128 stands for zero in the data rows.
Here are some points, one per row:
[154 111 134  87 139  81 148 105 171 120 172 106 135 135 138 140 116 135 134 122 124 100 119 150 111 143 133 166 123 124 141 151 105 155 181 143 140 118 142 102 111 156 145 122 128 135 142 153 161 103 168 153  85  74  92 122 129 125  99  82 149 147 122  81]
[107  99 131 160 131 171 147 155 129 148 116 178  61 148  96 197 156 131 124 150 109 116 123 105 128 114  83 116 122 125 110 141 158  90  94 131  98 127 123 176 169  85 138 144 107 108  46 100 124 102 134 124 113 160 145 115 109 159 144 148 124 111 144 151]
[169 106 125 128 106  89  86  94 136 108 186 123 152 146 132 101 193 151 161  68 179 102 126 173 140 179 156 101 144 162 137 149 134 137 169 160 160 138 158 107 108 134 139 148 168 124 184 142 140 136 133 118 103 120 137 113 173  85  93  77 103 121 107  82]
[143 151 141 126 171 134 113 115 167 168 104 130 158 148 172 137 117 144 118 129 114 136 144 111 104 136 143 114 141 112 146  95 111 122 138 139  83 155 146 130 152 138 148 117 129 144 127 131  99 126 145 148 164 149 131 143 112  83 110 135 110 129 145 167]
[145 172 121 116 150 121 133 121 106 183 143 139 160 117 141 173 140 136 146 103 143 127 124 113 126 127 116 148 132 120 133  93 123 135 105 113  91 110 117 140 126 135 111 108 109 133 168 154 125 116 140 143 153 150 131 137 115 155 141 138 124 124 148 140]
[103 156 135 137 152 161 130 164 112 168 104 159 130 120  81 159 115 102 135 149 121 134 109 131 112 109 121 146 133 100 134 118 129  98  89 135 131  76 135 158 148 104 117 150 100 148 144 141 112 110 114  98 139 111 114 125 141 119 120 138 107 140 125 165]
[187  82 123 148 125  66 110  71 173  78 143 104 166 137 140  69 133 162 119  96 113 138 117 154 176 146 122 130 132 193 134 163  99 154 185 111 197 147 163  80 123 183 139  92 136 154 191  83 159 141 146 132 122  77 126  70 151 150 144  95 109  99 123 100]
[116 131 130 108 141 155  86 139  94 122 148 139 139 141 174 135 137 159  97 145  84 120 121 138 147 139 111  79 130 139 171 105 100 151 108 142 118 127 145 100 123 181  86  94 163 106  89 115  92 121  81 218 167 116 113 171  55  70 131 110 103  65 157 117]
[107 124 104 167 117 118 139 146 106  80 133 146 131 143 125 111 124 107 132 144 163  82 128 160 105 100 163 152 120 107  83 158 138 130 143 124 100 125 124 158  86 108 142 138 111 116 113 100 122  94 146  68 123  94 124  81 168 153 131 165 154 142 105 144]
[151 179 122 104 147 133 117 104 118 110 116  83 136 140 138 131 144 166 140 111 142 158 143 137 104 112 114 154 130 141 133 134 148 137 138 149 134 123 120 108  88 158 162 131 120 153 175 141 154 120 148 109 127 102 126 138 137 123 158 115 156 146 148 125]
[128 176 134 129 159 108 124 123 112 144 131 141 155 134 105 128 131 143 126 153 134 153 150 119 101 121 102 136 147 133 139 105 115 139 129 116 102 107 105 132 148 139 111 154 137 144 160 128 120 145 151 167 123 160 126 141  93 131 105 161 150 133 157 148]
[163 134 125 116 111 193 151 137 134 162 156 128 128 183 162 119 147 127 131 153  69 121 121  96 130 136 156 120 115 120 116 122 105 153  95 109 115 151 161  59 157 172  94  78 176 155 135 123  94 180 110 194 125 189 113 193 109 112 128 139 115  64 121 139]
[143 154 122 138 125 155 113 116 106 170 132 138 102 106 162 119 122 120 112 141 118 150 156 134 115 143 115 141 146 143 141  97 113 113 118 128  95  97 121 159 124 138 145  95 152 161 163 135 114 141 126 143 131 169  98 130  82 112 114 122 124 117 123 115]
[124 138 179  99 107 151 146 102 155 172 103 161 133 130 175 131 167 138 118 138 155 174 123 157 172 142 146 139 141 125 147  85  85 138 109 120 108 138 125 108 153 137 104  89 143 133 122 103 128 115 117 189 105 139 131 184 102  94 141 136 120 109 136 128]
[ 92 120 107 139 121 124 159 126 156  86 135 109  91  94 114  89 116 112 143  90 160 109 171 121 105 116 117 130 110  90  83 215 149  82  95  97 196 151 139 147 112  86 131 161 101  83 108 113 135 102  99 115 124  92 149  69 179 144 126 157 146 176 117  98]
[ 84 152 128 149 104 155 147 138  98 145 131 153 131 128 100 175  92  85 106 131 131 158 110 104 108 116  74 104 145 110  96  89 160 102 133 117 103 148 114 155 145 109 115 116 127 114 112 151 107 130 109 108 133 109 118 141 137 140 141 146 129 149 116 156]
[114 108 101 148 135 102 156 132 121  39 146 140 105 110  92 104 103 104 151  76  81 128 125 117 142  97 185 114 137 117  89 169 173 139 153 148 185 124 101 151 131  60 130 125  96  99  82 119 140  69 112  43 102 110 159 109 173 139 179 136 148 157 109 110]
[ 58  46 109 143  71 200 183 192  77 157 128 117 105 146 139 117 126  65  96 212 108 114  94  51 177 106 110  48  79  78 142 164 106  57 113 159 214 156 104 199 166  57 128 130 131  74  24 121 148  96  91  97 135 187 152 141  90 117 166 183 150 113 143 231]
[165 156 111 104 146 112 102 116 143 102 126 140 142  88 113 157 126 144 111 140 139 124 133 166 105 113 115 135 109 116 138 123 143 136 143 129 100 119 114  97 140 136 145 136 146 152 175 132 141 123 149 120 144 135 116 120 129 149 115 121 140 165  96 110]
[ 65  69 151 125 117 101 127 138 123  75 168 109 115  71 122  77 107 126 141 140 122  91  84 109 107 103 137 139 113 142  91 171 204 132 130 162 194 142 100 167 120  79 142 133  94 110  84  92 142 152 137  68  83 105 186  62 199 143 132 142 130 161 132 102]
[183 107 152 159 138 107 129  83 154  80 116 121 157 110 145 115 108 135 121 122 137 110 129 142 126 134 123 135 119 191 135 128  96 166 111 152 132 119 133  87  95 180 152 152 130 115 151 168 135 117 125 124 102 135 127 118 181 142 115 104 130 140 130  73]
[134 120 160 114 101 130  90 164 143 181  82 119 136 183 165 126 121 145 112  95 127 126  73  93 143 143 172  76 164 151 143 121  80 104 110  97 109 143 127  83 144 140  88 107 167 165  92 119 170 183  84 200 149 191  62 177  76 108 112 112 115  48 160  97]
[114 162 123 121 123 150 125 176 151 167 120 136 147 142  94 132 104 125 126 140 131 143 146 110 121 116 113 138 122  95 135 116 160 114 118 140  89 126  91 176 122 121 123 153 100 126 117 153 102 125 106 112 125 135 128 119  98 153 150 130 133 155 101 147]
[ 81 113  91 137 132 147 152 168 118 167 107 133 104 108 103 150 118 116 115 147 133 123 144 143 124 140 119 146 149 121 157 104 164 101  95 117 111 144  77 158 146 118 102 150 115 125 106 132 107 145 146  99 123 144 108 127 147 126 168 145 133 120 123 170]
[152 142 130 130 110 105 102  69 138  71 159  86 101 133 123  97 117 136 132 113 138 119 124 167 141 132 169 157 128 172 148 154 126 158 174 124 139 154 152  77  91 129 147 158 117 118 184 103 139 134 114 129 143 108 143 162 116 168  79  77  98 141 157 108]
[146 124 120 114 124  78  88  90 129 136 101 103 120 114 108 130 125 136 186 131 133 138 144 150 129 134 124 130  91 151 144 127  91 176 150 113 126 129 132  96 106 147 138 107 129 160 149 149 123 111 134 121 135  89 152 117 164 133  97 123 126 147 109 112]
[ 88 105 104 154 129  99 137 164 126  64 110 125 110  79  88 148 145  79 155 104 140 145 137 102 132 128 143 127 130  91 100 165 142 142 125 133 156 126 144 144  95 119 178 144 121  89 101 113 142 168 150  63 109  86 150  82 148 153 140 134 126 145 101 138]
[171 162 149 105 150 134 150 130 105 160 102 128 130 118  99 105 132 149 122 138 142 124 133 123 142 132 105 155 134 132 140  71 148 129 129 111  95 114 163 137 123 121 119 136 122 135 128 156 120 142 155 166 170 137 103 141 105 119 125 145 124 125 106 137]
[125 112 152 107 129 134 121 135 112 147  91 119 130 159 167 141 130 133 103 129 122 147 162 139 139 156 123 139 124 111 106  80 108 124 130  96  91  81 136 123 161 143  92 146 137 133 140 141 119 165 142 142 155 141 154 162  94 107 110  96 137 123 152 122]
Along one direction, these points spread out more than along any other. Take the direction at right angles to it along which they spread out most. Go by this last direction. For each point below, how far along it does it lie, from 0 to 99? The average is 50, and the first point in the table lies past the average. One standard deviation of the points above along it is 16.
[171 162 149 105 150 134 150 130 105 160 102 128 130 118  99 105 132 149 122 138 142 124 133 123 142 132 105 155 134 132 140  71 148 129 129 111  95 114 163 137 123 121 119 136 122 135 128 156 120 142 155 166 170 137 103 141 105 119 125 145 124 125 106 137] 45
[169 106 125 128 106  89  86  94 136 108 186 123 152 146 132 101 193 151 161  68 179 102 126 173 140 179 156 101 144 162 137 149 134 137 169 160 160 138 158 107 108 134 139 148 168 124 184 142 140 136 133 118 103 120 137 113 173  85  93  77 103 121 107  82] 76
[146 124 120 114 124  78  88  90 129 136 101 103 120 114 108 130 125 136 186 131 133 138 144 150 129 134 124 130  91 151 144 127  91 176 150 113 126 129 132  96 106 147 138 107 129 160 149 149 123 111 134 121 135  89 152 117 164 133  97 123 126 147 109 112] 66
[154 111 134  87 139  81 148 105 171 120 172 106 135 135 138 140 116 135 134 122 124 100 119 150 111 143 133 166 123 124 141 151 105 155 181 143 140 118 142 102 111 156 145 122 128 135 142 153 161 103 168 153  85  74  92 122 129 125  99  82 149 147 122  81] 70
[143 154 122 138 125 155 113 116 106 170 132 138 102 106 162 119 122 120 112 141 118 150 156 134 115 143 115 141 146 143 141  97 113 113 118 128  95  97 121 159 124 138 145  95 152 161 163 135 114 141 126 143 131 169  98 130  82 112 114 122 124 117 123 115] 44
[151 179 122 104 147 133 117 104 118 110 116  83 136 140 138 131 144 166 140 111 142 158 143 137 104 112 114 154 130 141 133 134 148 137 138 149 134 123 120 108  88 158 162 131 120 153 175 141 154 120 148 109 127 102 126 138 137 123 158 115 156 146 148 125] 62
[187  82 123 148 125  66 110  71 173  78 143 104 166 137 140  69 133 162 119  96 113 138 117 154 176 146 122 130 132 193 134 163  99 154 185 111 197 147 163  80 123 183 139  92 136 154 191  83 159 141 146 132 122  77 126  70 151 150 144  95 109  99 123 100] 82
[ 92 120 107 139 121 124 159 126 156  86 135 109  91  94 114  89 116 112 143  90 160 109 171 121 105 116 117 130 110  90  83 215 149  82  95  97 196 151 139 147 112  86 131 161 101  83 108 113 135 102  99 115 124  92 149  69 179 144 126 157 146 176 117  98] 57
[116 131 130 108 141 155  86 139  94 122 148 139 139 141 174 135 137 159  97 145  84 120 121 138 147 139 111  79 130 139 171 105 100 151 108 142 118 127 145 100 123 181  86  94 163 106  89 115  92 121  81 218 167 116 113 171  55  70 131 110 103  65 157 117] 39
[ 58  46 109 143  71 200 183 192  77 157 128 117 105 146 139 117 126  65  96 212 108 114  94  51 177 106 110  48  79  78 142 164 106  57 113 159 214 156 104 199 166  57 128 130 131  74  24 121 148  96  91  97 135 187 152 141  90 117 166 183 150 113 143 231] 10
[103 156 135 137 152 161 130 164 112 168 104 159 130 120  81 159 115 102 135 149 121 134 109 131 112 109 121 146 133 100 134 118 129  98  89 135 131  76 135 158 148 104 117 150 100 148 144 141 112 110 114  98 139 111 114 125 141 119 120 138 107 140 125 165] 37
